[[ 2.87  2.49 -6.78  4.94  4.94]
 [-0.42 -0.39 -5.93  2.98  2.98]
 [-0.74 -3.23 -1.05  1.86  1.86]
 [-0.82  4.11 -1.94  1.33  1.33]
 [ 0.03  3.57 -3.78  0.63  0.63]]
->
[ 4.94  2.98 -1.05  4.11  0.03]

[[ 5.19 -3.12 -2.20]
 [ 0.32 -3.51  2.93]
 [ 4.53 -0.50 -0.32]
 [ 1.62  2.52 -3.64]
 [ 0.63  2.16  4.10]]
->
[-2.20 -3.51  4.53]

[[ 4.53  0.87 -1.99  2.19]
 [ 0.75  4.40  4.08  3.98]
 [-0.65 -4.99 -4.11 -3.84]
 [ 0.11 -4.70 -4.59 -3.72]
 [-0.19 -4.72 -4.28 -3.96]]
->
[ 2.19  4.08 -4.99  0.11]

[[ 4.93  0.56  1.71 -6.85 -1.38]
 [-0.58 -0.85 -4.90  1.11  5.25]]
->
[-1.38  1.11]

[[ 4.01  2.50  4.01  2.88  6.34]
 [ 1.14  2.11  1.14  4.15  6.95]
 [-1.36  0.64 -1.36  5.35  6.34]]
->
[ 6.34  4.15 -1.36]

[[ 3.99  1.10]
 [-2.69 -4.82]
 [ 3.94 -0.96]
 [-2.61 -5.70]
 [-5.02  6.16]]
->
[ 1.10 -2.69]

[[-0.52  4.81]
 [-3.71  5.46]
 [-3.26  2.81]
 [-3.14  6.11]]
->
[ 4.81 -3.71]

[[ 2.50  0.34]
 [-1.37  2.39]
 [-1.34 -0.64]
 [ 4.99  4.20]
 [ 3.05  0.57]]
->
[ 0.34 -1.37]

[[-2.72 -5.32 -5.07]
 [ 0.90 -2.40 -3.02]]
->
[-5.07 -2.40]
---
[[-0.57  2.72  3.11  2.80]
 [-3.11  2.27 -2.26  3.84]
 [-0.66 -2.72  5.26 -1.78]]
->
[[ 2.72  3.11]
 [ 2.27 -2.26]]

[[-1.25 -0.58 -1.11 -5.56  0.49]
 [ 0.61 -1.40  2.23 -2.35 -1.75]
 [-0.60 -4.07 -1.30 -4.67  1.11]
 [-6.22 -2.31 -0.60 -0.71 -0.25]]
->
[[-0.58 -1.11]
 [-1.40  2.23]]

[[ 0.09 -6.38 -6.11 -4.15 -1.06]
 [ 3.30 -1.72 -0.93 -2.17  0.87]]
->
[[-6.38 -6.11]
 [-1.72 -0.93]]

[[-5.67 -2.76  5.22  0.31]
 [-3.53  0.68  5.41  0.79]]
->
[[-2.76  5.22]
 [ 0.68  5.41]]

[[ 4.23  2.88 -0.81]
 [ 5.63  3.61  0.76]]
->
[[ 2.88 -0.81]
 [ 3.61  0.76]]

[[ 4.68  4.39 -5.23  5.28]
 [ 4.78  4.84 -5.46  6.03]
 [ 4.66  4.06 -5.05  4.79]]
->
[[ 4.39 -5.23]
 [ 4.84 -5.46]]

[[-3.91  0.60  1.59  0.68  1.69]
 [ 6.47 -0.25  1.39  0.44  3.62]
 [-3.33  0.68 -0.11  0.00 -1.53]
 [ 0.45  2.45  4.29  2.84  6.39]]
->
[[ 0.60  1.59]
 [-0.25  1.39]]

[[ 0.99  0.17 -0.33  1.43  1.90]
 [-3.81  1.65 -0.82  0.10 -3.79]
 [-5.01 -2.86 -2.22 -1.50  2.37]
 [ 4.92 -0.89  0.68 -1.65 -0.70]]
->
[[ 0.17 -0.33]
 [ 1.65 -0.82]]
